Every row has a hidden score. How much higher is the second row's score than the first row's in each pair? 15 means about the same, 30 much higher and 0 much lower. The score is a weighted sum of the row's numbers plus the product of two more (or one squared), each taken from its middle value.
[ 10  -5  10  -3 -15 -12  27 -17  -7 -15  22  43  19 -29   4]
[ -2   3   2   5 -15   2  -2   8  13  -8  11   4   6  15  -1] -> 14
[ 27   1  10  -7 -20  -9  -8  25   4   3 -13 -22   5  -1 -10]
[-14   3 -15  54  -8 -10 -43  10  42  10   4  43 -12 -76  36] -> 18
[  6 -23   7  -2  -9   9  -2  -3  -7  -7  -3   0  -4 -16 -18]
[ 15  -5  36 -16  -4  12  -1 -16 -21  -3  -5   2   8 -13 -45] -> 16
[ 28   8 -18  -3  -8  -8 -36  44  27 -18 -29 -45  -7  16  18]
[ -9   6  21  -8 -18  -1  10  42  -2 -16  15  -9  18 -20 -22] -> 19
[-10  -9  -3 -18  -9   0   2 -17 -15  11  15   4  12   2  -9]
[  5   6  15 -14 -11  12   6 -10 -12   1   8   5  11   2 -18] -> 15
[ 15  17 -17  11  26  25 -17  31  31  -9 -14 -23  -1   1  27]
[  7   5 -14  23 -22  -1   1   1  10   0   0  14  -1   8  -1] -> 10
[-33 -20 -28   0  -8 -29  -7 -18  11 -41 -45 -84  -3 -27 -26]
[  6 -41  36  13   4   4 -26  -9 -37  16 -13 -40 -22 -22 -34] -> 13
[ 19  10 -37  37   1 -22  -6  -1  -4  11 -19  24 -39 -10  -1]
[ -2 -15  -6 -16   2  13   2 -15 -18  13  15  17  16 -14 -11] -> 18
[-13  -6 -11 -17   5  -7 -17 -16 -33  -2  14  -7 -28  25   1]
[-19  -6   7 -10  11   8  28 -24  -7  17   8  25  35  -5  -9] -> 15
[ -4   7 -11   7  -4  -5  10 -10   7 -13  -2   2 -15  21   0]
[  0  -3   7  -1 -11   0  -3 -10 -14   8  -1   7   8  -4 -19] -> 17
[ -1   7   2   8  -6   0  30 -12   0  -3  -8   0   7   2  -9]
[ 19   5 -24  39 -23  11 -10  31  38  -9  -9  -5 -33 -13   6] -> 17
[-22 -51  56 -44   1  26  19 -13 -52  -4  11 -27   8 -11 -29]
[  0  31 -15  34 -27 -38  27 -18  53 -23 -37 -16 -12   1  12] -> 5
[  3  -2   3 -17  14  17  13  10 -10   3  13 -11   5  19 -12]
[-36 -16  11 -25  -2  -5  25   4  -2 -20  25  20 -29  -9  63] -> 8
[-17  -1  20 -12   5   5   8  -7 -17  12   6 -15   1  19   6]
[  8   3   9  50 -38  -5 -40  37  47 -82  26 -16  -5  -3  74] -> 16
[ 54  -9   2 -27 -10 -31 -17  53  10 -32 -15 -54 -50  31  30]
[-40  -1  19 -28  24  26  25 -29 -16  42  35   1  17  15 -25] -> 22
[  7   7   2  14 -14 -25 -12   6  21 -17  -4 -16 -17  -9  11]
[-38   4   6  -5   1 -16  27  -5  -2  18  -2 -11  12   5   2] -> 13
[ 14   8 -15  29  -9 -13 -15  -2  24  -2  -2  19   1 -18  -5]
[ 19  15  -4  -5 -13  -5 -13  26  21 -25 -12 -31  16  11  24] -> 11
[ 29  20  -3  -8  -3  28 -18  26  16  -2   1 -25  -1  24  13]
[  9  13 -10  12 -18 -34  42 -15  33 -13 -13  -8 -34   8  32] -> 7
[ 96 -13 -34 -17  27 -48 -40   4  26 -49 -66 -72 -38  81  55]
[-19  -1 -27  17  66   5  40  -6 -25 -15 -20  10 -16  -3 -11] -> 19
[-11  -3  13 -10 -17  14   7 -12 -25   8  24  12  18   2 -32]
[-12 -26  -8  -9  35  41  20  36 -26 -36 -40 -50 -46 -19 -22] -> 18
[ -7 -29  18 -47  52  22  47   5 -12  32  27 -25 -15 -12 -23]
[-21   8  29 -40   6  26  22 -29 -46   8  18 -16   6 -28 -10] -> 13
[ -3   7  -4  22 -13 -15  -9   0  11   0  15  12   8   1  -5]
[ 10  10  -4  24 -16 -12  -3  31  34 -13   0  -2   8  -6  -6] -> 16
[-35 -10  39 -41   1  13   8 -32 -41   8  16 -17 -19  14  10]
[-18 -46   9 -50 -17 -31  17 -30 -59  48  46  27  23 -50  21] -> 29
[-14   0   8  -9   9  12  26  -9  -2  28  10  16  31  12 -11]
[  2  -5   5 -14  -5   5   3  -8  -7  11   5   3  12   5 -17] -> 15
[ 10 -10  -6  -1  -7  14   1  -4  -5  -7   0   2  14  -4 -16]
[-16   5   4  -4  -5   5   0  20 -12   2  -2 -24   5   6 -25] -> 12
[ 34   8 -12  -3 -15  -5 -17   9  16  -6  -1 -18  -2  25  11]
[-18   0  -6  33  17 -13   4   6   7 -35 -20  20 -20 -44   5] -> 17
[ -3   5   1  -6   2  10  -2   5 -10  10   1  -1   4  -3 -21]
[ 31  13 -12   7 -20   2 -16   3  26 -18   9  -7 -11  41  20] -> 14
[-17  24  -4 -37   6  -6  -7  21   3 -47  18 -39 -20   9  32]
[ 53  47   8 -58  32 -19 -38  14 -24 -65 -28 -49 -39  61  59] -> 10
[ -4  -2   2  -4  -7   4   1   8   3 -15  -1  -7   7   1 -21]
[ 13   3  -5  -2  -7 -10 -17  17  12  -4   3 -14  -1  32  11] -> 13
[ -1  -3  16 -16  -2  13   6   1 -11  22   7  -5  10   7 -29]
[ 17   8  -9  -8  -3  -5 -28  10   8 -18  -8 -42  -3   7  25] -> 13
[-19  -2  -5 -11   8   2  -5   3 -21   8   9  -9   0  -5  10]
[ -4 -26  25 -23  -3  16  11 -23 -20  24  15   6  20 -10 -20] -> 18
[ -1   4   1   2 -24  -6  -4  -4   5   8  10  20  14   4   4]
[ -3  -2   6  -6   4   3  -9   5  -9   9  10   1  21  -4 -17] -> 17
[-19 -12  23 -39 -16  10  29   1 -28   9  31 -16  13 -21  -1]
[ -5 -14   8  40  -3 -15  -4  -9 -13   6 -13  17  -6 -35 -17] -> 14
[ 16  11  13 -29 -11 -20   1   6   1  -4   8 -49 -14  -7  44]
[  0 -17   1 -18 -15   9   1  -8 -10   0  10   0   4   0  -8] -> 22
[ -5 -26  -6   7 -22  -3 -15  64  18 -24 -39 -25  -7 -27 -14]
[  5  -6   1 -15  -4  16  -1  10  -2 -14 -11  -4  -5   5   0] -> 16
[-21 -20   8 -31  -4  21  22 -27 -11  13   8   4  13  10 -17]
[  4  11  -9  35   7 -18 -16  29  22 -28  -6  -1  -2 -20  23] -> 14
[ -1   1  -6   3  16  -4 -10  -6 -11 -24 -18  -7   8  16 -17]
[ -6  -4  30 -21   5  20   7 -19 -13  24   9   5   4   9 -17] -> 17
[  4  31   4 -14  -8  -5  -1  38  -4 -18  -2 -11  -3  -6  -7]
[ 18   1  -2   6 -17 -17 -16  28  21  -8  -9 -15   9 -10   3] -> 18
[ -1  17  21 -22 -12  11   0  -9 -24  -3  -3  -5  -3   3 -17]
[ 27   0 -24   2  17  22 -57 -27   5 -56  10  10 -23  57  56] -> 15
[-32 -10  10 -15  15  13  -5 -12 -45  23  -2  -2  14 -10   4]
[ 14  22  14 -60  25  -4  -5  -1 -25 -45 -30  -7 -17  -6  -6] -> 13
[ 16   6  -4  34 -11 -16 -16   7  22 -16   1  19   1 -27 -41]
[-15  -3  31 -26   5  17  22 -23 -15  31  23  12  21  -1 -11] -> 16
[ 26  17 -57  28  17   4 -45 -18  31 -18   3   3 -50   5  40]
[-12   0  16 -23  -4  -5  14  37   1 -14  -5 -18   0   4  -9] -> 12
[ -1   1  -2   5  13   0   2   8   1  -2 -10   7  -4  -4 -13]
[-4  9 11  0  5 -1 23  0  0 15 -3 18 23  0 -7] -> 14
[ -2  -8  -3 -11 -20   3   7  -2  -4  13  26  13  20  -6  -6]
[-29   4 -10 -23  -3   0   1   9  -5 -22 -15  -9   0 -12  13] -> 12
[-45 -13   9 -22 -18 -16  20  -1 -14  -5  22   8  12 -37  13]
[ 77  34 -34  63  -8  58 -49 127  74  19 -73 -66 -47 -61  32] -> 24
[ 36  52 -20  -5  24   6 -37  43  15   4   2 -35  -4  66  56]
[ -5   5  -8   1 -18  -6 -22  14   8  10  -9 -11   2 -23  -2] -> 20
[-37 -35  11 -34  17  14  34 -41 -24  26   3  25  18 -18  -2]
[-28 -20  34 -38  24  26  37 -44 -30  47  37   7   7  22 -17] -> 16
[  7 -10 -22   9   6 -17 -33   1   9  -2   0   7 -11  14  18]
[  1   0 -16   0 -16  -2 -18  10  10  -1  -4  -2   3  -3  -5] -> 15
[-10  21   8   1  -5   7  -1  -4   4 -17  17  -2  14  11   5]
[ -7   3   7 -14 -12   3   2  -2  -6   6  11   6   5  -3   2] -> 14
[ 42   2   2  16 -13 -18 -23  25  42  -3  25 -16 -35  28  31]
[  9  -3  -3   1 -18  -4  -8  20  22  13   6 -12  -9   6   1] -> 15
[ -7 -21  25 -17  -4   2  31   7 -12  35  25  16  47 -11 -15]
[ -6 -24 -16   7 -14 -19  -6 -15  -8   8 -12   9 -20  30  -1] -> 11
[  0   8  -3   8 -21  -5   1  -9  -6  17   2  23  14  11  -3]
[-29   2  13   0  10  -2  56  -8   4  34 -22 -11  16   1 -12] -> 16
[ 10  -1 -17  10 -10  16 -28   4  15  11   2   7   5   1  -4]
[-18 -13   0 -18  28  14  19  -7 -17  15  -4  -1   9   4   3] -> 14
[ -2  19  35 -15   3  15   6  11 -10   9   8 -12  20  18 -33]
[  5  -3   3  -3  -7   1  -9  12   9   1 -19 -11   0  -8 -16] -> 13
[-16  -1  -6 -11  21  11   5 -12 -15  27  26  20  29  -4 -13]
[  5  -1   6  -4   7  12   0   4  -9   4   1 -11  12   8 -34] -> 15
[-10  -4  -7   1  -2  -2 -11   5 -11  16   6  11   5   0   0]
[  6 -29  18   8 -10 -12 -23  -3 -23  -4 -32 -20 -14  -4 -32] -> 18
[-16   6  16  -8  -4   5   9  11  -2   6  -1 -12  10  10 -19]
[-28  17   5  -3  32 -13  33 -16 -35  43   4  56  48 -12 -13] -> 9
[-12 -22  23 -21 -27  12  17 -18 -32   4  14   6   2 -33 -24]
[ 26  10  14   0 -11  -8 -18  19   1 -15  -9 -40 -20  -9  39] -> 11
[  0  -2  20 -12  -7  20   6  -8  -5   7  12   8  20   7 -36]
[  9   5   4  -2 -19   3   4  -2  -2  -1   7  14  18 -11 -10] -> 13
[ -6  10  -6  -4   9  -3   1   8  -5   3 -20 -13  -2 -11 -17]
[  8 -13 -14  15 -18 -11 -19   2  -1   7 -13 -15   7 -10 -14] -> 17
[ 28  12 -10  49 -11 -44   1  20  65 -49 -10 -16 -19 -25  -2]
[-18  -2  17 -21 -20 -12  11   7 -17  -4  11 -11   9   7  -4] -> 13
[ 78 -20 -51  49  23  27 -57  58  81  -8 -46 -73 -72   3  46]
[-27   4  21 -42  26  26  49 -33 -36  19  23  -9  20  15  14] -> 11
[ 77   7  -9  11 -19 -54 -35  77  54 -74 -44 -82   2 -19  40]
[ 25  -6 -29  17  14  13 -30 -10  17 -12  -9 -10 -27  24  -6] -> 26
[  3   9 -10  20 -22   5 -12   7  15  -4   9   9   0   3   6]
[ -8  -2   1   0  14  12  13 -13 -11  32  -2   2  23   7 -16] -> 15
[ 12   7 -11  18   7 -13  55  -6 -22  14 -37  15 -36  -7  19]
[  0   6 -13  18 -23   3  10  -2  21  -2  -2  11   4  12  -3] -> 18
[ 10  23  -5 -20  15   0  -7  29  -2 -14  -3  -4  12   0  -2]
[ 15 -10  -9   5  -5 -19  10 -16   7 -27 -14 -37  14  -1  19] -> 17
[ -4   9  -5  15  10 -13  13  -7   0 -24  -5   2 -11 -16 -17]
[ 13  -9  -8 -12 -22  11 -18  23  16 -16  -3 -17 -17 -51  -2] -> 17
[ -1 -22  31 -23  -2  24  21 -28 -40  53   4  19  19 -17   0]
[ 38  14   1   5 -18 -18  -9  19  31 -45   7 -21  -2  23  24] -> 12
[ 38   6 -33  18  25  10 -53 -13  39  -8   6  17 -23  16  37]
[  0 -15 -11  -8 -15   6  -5   7   8   8   5  -3  -6 -19   1] -> 15
[ 13  -2 -17  35 -12 -32   0  24  22 -48 -36 -14   9 -17  -1]
[ 28  -1  -9  10 -13  -7 -19  40  32 -17 -19 -34   0   3  12] -> 15
[  7   4  -9   7  -6  -3   2   8   7 -16 -11  -7   8   7 -17]
[  3  -9  12 -16 -11  13  15   4  -2  26  15  -2  17   5 -19] -> 17
[-65  -7  17  -1  60  -2  41 -15 -37  31 -22   1  -8   2  13]
[ 13   3 -18  29   0  26 -44  12  19   5  26  11 -24 -28  -2] -> 24
[ 27  15  -9 -14  -6  -3 -14  -2   7  -5   6 -14 -28  51  26]
[-41  13  23  15  25   2  58  11   7  22  -8   5  32   6 -14] -> 20
[ -4  -7   0 -11 -11   7   7  -5  -4   0  -4  -1   3  -2  -9]
[ 15 -16 -26  24  -1  -7 -51   5  -9   7 -19   9 -21 -24  -3] -> 20
[-14  -9 -39  51 -10 -18   6 -11  14 -20   9  44 -31   0   8]
[  1  12 -11   5  -3 -11  -7  -3  11 -22 -22  -8  14   4  -7] -> 18
[ -5 -40 -13  -9  38  12 -14  13 -19  -5 -26 -17 -51 -36  -9]
[ -2  13   0  11  -9  -7  -6 -12   6 -13   4   7   6  14  15] -> 9
[ 23  50   8 -36 -11  12  10  59 -12 -25 -28  -3  14 -60  23]
[ 12  10 -26  35  -1 -32  -8 -10  25 -21  -8  22 -10 -29 -21] -> 21
[ -3 -20 -31  53 -27 -23 -34 -19   9   9  14  40  -7 -46  10]
[ -7 -11  33 -15 -11  16  14   0 -20   2  13   6   8  -4 -47] -> 9
[  4   7 -11  11   5  -7   0  -1  20  -8 -10 -15   6   2   6]
[  2  -4  21   3  -7  -3 -12  -9 -16  11  -9 -10  10   8 -37] -> 15
[ 40  33  24 -43  31  -9 -19  21 -22 -22  10 -48 -45  32  48]
[-29 -16  22 -21 -44  -7  20  -2 -46  13  62  52  43 -35  -1] -> 20
[ -6  -2  -4  16  -5  -7  29  -4   3 -12  -7  -5  12   7 -15]
[-10 -25  31 -19  -3   4  23 -21 -30  -8  -5  -3   3  -7 -25] -> 18
[-18   8   2 -20  27   6  26  -7 -24  -2 -30 -29 -13   7  -1]
[ -8   3  -8   7   5  -1  14   6  10  14 -18 -16  -4  -8  -5] -> 16
[  2  24  -1   2   7   6   0   0  -5  -9  -3  -4  10   2 -12]
[ -9 -20   7 -14 -11  -2  22   8   0  -3  13   0   3   3 -13] -> 15
[ 40  -5 -22 -27  22 -27 -30 -25  -2 -23 -41 -34 -23  45  47]
[ 13  11   1  42 -12  -3   2  22  23 -17   1  15  -1  -7   1] -> 18
[-16   0   2  44  12 -23  31  10  -1  54  -2  76  39 -49  11]
[  4   0   1   2 -10 -16  15   9  11 -18   5 -17   6  13  -2] -> 21
[  4   5 -13  -2  -3  -4 -32  -6  10 -10  13   6  -9  14  28]
[  0  -2   5 -32   8 -32  -1 -25 -38  25  13 -25  18  -1   0] -> 24
[  2  10  -3  13 -26  -5 -10  16  27 -16   4  -9   0 -10 -16]
[ -1   9  14  -3   7 -14   3  -6  11 -55  10 -14 -13  56  34] -> 12
[ 19  -4   0  -7 -26  -7  -2  11   1  -9  -7  -4   3 -28  -9]
[-29 -39  -3 -14  55  10  74 -37 -10  66 -19  21 -17 -22  21] -> 13
[-15  22  42 -14   1   2  10 -19 -52  13  10   3  -2  -9 -36]
[-13 -14  -9 -19  11   4 -32   4 -12  -8   0 -17 -25 -30  11] -> 19
[  5 -52 -20  25   5 -15 -28  -8  12  -8 -12  28 -40 -20  12]
[-11  -7  10 -20   1  14  23 -16  -4  37  27   6  26  18 -17] -> 13
[-51  37  56 -68  39  30  16 -37 -55  13  33  11   6  25 -64]
[-14  -3  -2  48 -27 -36  22 -20  41  -9  -4  50 -43   7  63] -> 10
[ 23  11  14 -25  -9  -6   0   9  -9  -2   2 -21  -4   4  -6]
[-17 -14  33 -23  14  22  10 -21 -29  46  10 -16   6  12 -35] -> 16
[  2   0   2   4  -3   9  -4  17   5   4  -4   3   5  -4 -15]
[ 11  -1 -15  15 -18  11 -10  12  20   4   2   3 -14  30   4] -> 14
[ 18 -14 -19  20   5 -20 -37 -13   8  -9  24   9  -6  51  12]
[-37  23 -22 -22  60  15 -16 -15 -47  -2   5 -46 -42   5  -8] -> 18
[-16  -3   2 -12  14  17  15  -6 -16  18   5  -4   5  12 -11]
[ 24  -4  -2  -1   0  -1  35 -13   8   7 -35 -45  10   3   7] -> 16
[ 17   0 -15   6  -7  16 -21   0  23   8   2  13 -16  23   3]
[-17 -27   9   1  22  10 -23   4 -15  18  35  38  29 -19  -1] -> 18
[  4  12 -17  10 -14   8  -4   1  19  -9   0   8  -7   7  -4]
[-20  -3   3  12  19  12  32  -3  -2  21  -2  20  15   7 -13] -> 15
[  0  -8  23 -18 -12   2  19   2 -11  22  18  -1  15  -7 -27]
[ 12  -3 -10  21  -4  -1 -22   2  14   8   0  18  -7 -10  -8] -> 16
[  8  11 -10  28 -14  17 -19   4  25   3  16  30  13   2  -3]
[ 27  16 -52   4  -1  22 -58  13  29   2  35 -11 -56  89  86] -> 7
[-38 -19  16 -21  31  -6  14 -47 -34  45  25  27  32  -9  36]
[ -7  10  18  -8   9  -3 -25 -15 -18 -23   1   3   2  41  51] -> 10
[-32  12  11  15 -38 -36   7 -42   7  20  23  73  -4  18  26]
[ -6  15  -6  -2   7   5   9 -11 -15 -17  -4  22   6   8   8] -> 19
[ -2 -42   6 -31  -5 -20  17 -16 -39  11  14  25 -15 -10  17]
[  0 -19   8 -19  -7   5  20 -16 -14   9   9   5   6  -3 -24] -> 14
[-45 -18   9 -42  23  -7  34 -51 -10 -16  22  16  -8  16   7]
[ 39   7 -29  24   1  48 -31  22  41  -9 -27  -8 -20  11  22] -> 24
[  0   6  -6  20 -10   0  28   2  16  -4   3  18  11   0 -11]
[ 11  -3  -9   6  -3  -6 -12  -6  12  -1  -7   5  -4  11  -4] -> 16
[-51 -19  18 -28  18  19  51 -37 -18  44  19  22  -2  11   5]
[  8  39  15 -23   4  -1 -24   2 -26  -5  -6  -8  36   9  25] -> 14
[ 27   9  -7   1 -14  -3 -19  23  19 -20   6 -23   3  21  17]
[-18 -10   8  -2   8  15  11  12  -1  36  18  -4  33  17 -26] -> 17
[ 4 -8 -9  7 -7 -5 10  4 11 -8 -1 -5 -2 12 -6]
[-22   7  14 -37  25  43  32 -37 -28  21  14  -2   4  22  -2] -> 17
[-3 -7  1  0 -4  4 12 -7 -1  3  5 12 23  0 -6]
[ 32  11   1  12   4 -19  -1   9   8 -19 -12   2 -10 -11  -9] -> 15
[  9   9  -8   1  -9   2   5   7  13 -16 -18 -18   7  23  -5]
[  3  -6  -7   5  -6  -1 -19  -5 -12  16  -3   4  10  13 -15] -> 15
[  6  39  -7  23  -2  45 -19   4 -12 -17 -35 -16 -39 -10   2]
[  2  -2  -6  18 -10 -31 -28   2 -15  38   7  24  -1 -22   2] -> 17
[ 25   3 -20  26  -8  59 -44  50  25   2 -18 -35 -84 -47  16]
[ 11  12  -8   7   3  -1   1   8  19 -38 -24 -21   0  -2   9] -> 10
[  1  -5  -1   7 -15  -4 -20  10  13  -9  -7 -14  12   8 -11]
[  5  19 -16  42  -8 -36  25  10  26 -18 -20   4  -4 -25 -36] -> 13
[ 31 -13 -29  12 -15   9 -47  28  30  -2 -16 -26 -33 -14   9]
[-46 -15  -1  43  20 -22 -11  14   9  20   3  45  12 -36  -5] -> 11
[ -3  10  -6   1   4   3   4   2  -8   3  -2  -6  -7   6 -15]
[ 15   4   3   2 -16  15 -16  18  13   5   2  -7   8  -2 -10] -> 18
[ 27   9  -8  20 -16  20 -27  29  22  16   5   1  -3 -29 -23]
[ 19  13  -2   6 -21   3 -12   2  21  -8  -1   5 -10  26   7] -> 11
[-32   0 -19  62 -18 -26  50  -9  23 -52 -49 -16 -29   0   2]
[-43  12  28  14  -9 -29  49 -22   6  17  10  62  82 -33  15] -> 18
[ 22  45  -3 -32  30 -12 -17  74   9 -28   5 -25  -1  25  34]
[ 16  11 -15  21 -16 -29 -11  -4  31 -13  13   9  -2   2   3] -> 21
[ 14   1 -28  25 -18   9 -16  -5  41  -7   7   3 -15  10  12]
[  1  43  -3 -11 -14  -5 -23  61  16 -10  20 -14  -1  -4  39] -> 8
[-26   6 -25  36  -6 -21 -14 -18   6 -27  34  41   3 -21  11]
[ -2  -5 -25  38 -30 -18  -4  -9  37 -17  -6  21 -25 -21   5] -> 14
[ -3   3 -16  70  -1 -24  -1   0  23 -42  16  68 -12 -48  -1]
[  3  -2  16 -11  -6  18   5   1 -28  15  14  -5   5  -5 -13] -> 16
[  9 -27  19 -36   9   5  68  -9 -16  12 -48 -69 -11  17  32]
[-20  21 -27  91 -18 -51 -24  80  79 -44 -39 -26 -27 -24  -6] -> 14
[  7   0  -8  14 -17  12  -7  10  10   5   6   6   2 -10 -22]
[ -8   2  -4 -11   7   1   0   7 -13  -2  -3 -12  -3   6 -11] -> 13
[ -9   3  -7  19 -14  -1  15  -5  14  -2   2   6  -2  -2   2]
[  9   0  -1   3 -16  -3  -4  30  14 -16 -20 -25  11  14  -5] -> 15
[-13 -18   2 -18  27 -10 -10 -17 -15  13  12  22   5 -25   4]
[ -2  -8 -12   4   3   5  13 -22 -21  20   1  19  13   4   1] -> 10
[ 10  -1  -8  37 -21 -42  12  17  27 -25 -26  -7 -28 -37   6]
[-10  16  -5  33  -9 -17  39 -16  14 -15  14  31  11 -18  -1] -> 13
[ 26   1 -22  51 -18 -13 -37  20  42 -13  -2  53 -21 -77  15]
[  5  -5 -18  26  -8  17 -16   5   7  -4  -3  14 -12 -11   1] -> 12
[-28  -9 -20  41  32  -5  79 -34  -4  32   5  60 -25   9   1]
[-11 -12  22  -1  23  -5  10 -37 -21  42 -19   3 -11   4 -19] -> 25
[  0  -2  -9  19 -26 -28   9 -13  17  -9   5  20  12 -27 -19]
[ -5  18   9 -12  -3  16   1  20  -5  -3  11  -5  10   6  -4] -> 14
[106 -50 -38  -7  -5 -54 -44 -37  43 -62 -46 -91 -58  99  78]
[ -3   0  -1   7 -20  -3  -7  16  12 -18  13   0  20 -12   3] -> 25
[-16   6   3  -1  44   6  42  10  -5  14 -10  19   1   8 -21]
[ 15   4  -7  12   4   4 -27  38   5  -6  -7  -3  -5 -16 -43] -> 17
[ 10  -3  15 -19  -1  15  -5  51  14  13  -6 -20 -53 -22   1]
[-18   9  15 -23  22  16   9  40   1 -28  10 -22  15  19 -23] -> 20
[  6   3 -11  17   1   6 -18  13  20 -13  -7  -3 -12 -12 -10]
[ -2  48  11 -22  19  18   0  25  -6 -15  -3 -16   8  13  13] -> 11
[-31  -6  -4 -16  28   3  25 -37 -17  45   1  -1  18   6  -1]
[ -5  -4  22  -8   2   9   1 -17 -20   6  -1   8  11  13 -27] -> 15
[ -1  17   4  11  -8 -15  24   0 -18  15  18  34  20 -14 -15]
[ 84  10 -43  76  24 -22 -79  18 102 -13 -32 -26 -67  74  80] -> 16
[ 13  12  -9  15  -5  -3 -20  10  19 -19  -5  -9 -10 -27  -8]
[-47  -2   2  11  33  -9  34 -16 -21  51   0  21   2 -24  28] -> 11
[  7  -8  -3  31  10 -45  39 -30  -5 -17 -14  15 -12 -33   1]
[  6  -4 -23  22 -18 -14  23 -32  30 -14 -14   3 -27  -6  13] -> 11
[ 26  14 -20  52 -13  -8 -33   7  32 -12   5  24 -28 -19   3]
[  1 -30   5 -12   1  12  -5  -4 -16  -5  -1 -18 -11  -6 -15] -> 16
[ -1  -3  -9  45 -27  -7 -17   1  37 -11  -9  19 -14 -42   7]
[ 20   1  -7  31   5 -29 -23  -5  36 -37 -30 -27  -5  22  24] -> 11
[  9  20  20   2   5   3   1  -5 -10   3 -17 -19  18   6 -17]
[-16  -5 -69  66 -29  41   2 -17  16 -16 -15  37 -35 -17  11] -> 11
[ 20  -7 -19  18   5  13 -26   4  29  -3   0  -4 -18  -2   8]
[ -9  -5   1 -18  11   1   1   0 -28  26  21  -3   8 -16 -18] -> 13
[ -3   3  -4  11  -7   2  -3  11   4   1   7  14  12 -16 -15]
[  8   3  -8  -1 -12 -44   5  55  33 -71 -71 -68  11 -14   0] -> 9
[ 50   0   3  14 -20 -54 -31  52  91 -45  -9 -55 -39 -89 -22]
[  4   1  -1   1  -6  -5   4  10   8   2  -8 -12   3   3 -17] -> 18
[ 25  -2  -3 -15 -13  -1  -4   7   0  -2  -7 -26 -12  19  -3]
[ 48   5 -16 -17   4  -7 -20  11   9 -17  -6 -22 -15  58  47] -> 12
[-12   1   9  22  18   0  40   2   7  29   7  29  26  -1 -21]
[  8   5  -6  -9  11  -2  -6 -13 -16  -6  -7 -25 -16   0  33] -> 16
[ 15  18 -11  23  -8  20 -14  22  14  -3  -3  10 -14 -19 -16]
[-13  -9   2 -16  14  17  23 -10  -6  21   6   5  20  16 -10] -> 15
[ -5   5 -10  30   8 -10  32 -33  13 -19  -4  34 -25  66  28]
[  5 -29 -12   6 -21 -11  14 -30   3 -24   2  21   2  39  19] -> 17
[ 10   3 -17   9   2   0 -12  -1  21 -26  -3 -14  16   0   2]
[  9 -11 -12   3 -34  -9  -9  10  27  -9  -6 -12   5 -16  15] -> 13
[  9   4  -8 -18  -7   1  -9  -3  -1  -8  -1 -15  -9   1  -8]
[ 23 -26   2   0 -32 -29 -16   4  13  13  12 -21  47 -46  -9] -> 21
[ -4  18 -26  93 -38 -27   2 -22  55 -40   7  58  -5 -36  -3]
[ 16  -4 -47  60 -26  45  -9  20  45  -3 -25  37 -44 -34   6] -> 17
[-22 -10  -4  22  28  -2  35  11 -12  11 -40  13  -2 -13 -18]
[  6  -7 -16  14 -19  -1 -14  13  21   9  10  13   2 -19  -9] -> 22
[-12  26  -9  -3  23 -17  13 -12 -30  25  -3  15  -3  -5 -21]
[-35 -12  13 -22  30  23  41 -27 -10  35  26   5  22  19 -11] -> 20
[-24  -8  21 -11  50  25  30 -24 -13  29  16  68  61 -22 -20]
[ 16   6  -7   1 -26  13 -18  76  33  -8  -4 -20  -4  -2  21] -> 11
[-27   1  -4  38  -2 -30  21   7  26 -39  -2  -4 -18 -13  -4]
[-28 -34  15 -31  21  12  39 -22 -38  55  36  24  63   6 -16] -> 16
[-23 -43  13 -23  37  44  19 -25 -24  44  28   4   1  18 -12]
[  5 -51  70 -31   9  27  26 -51 -46  23  13  -1  10 -26 -50] -> 16
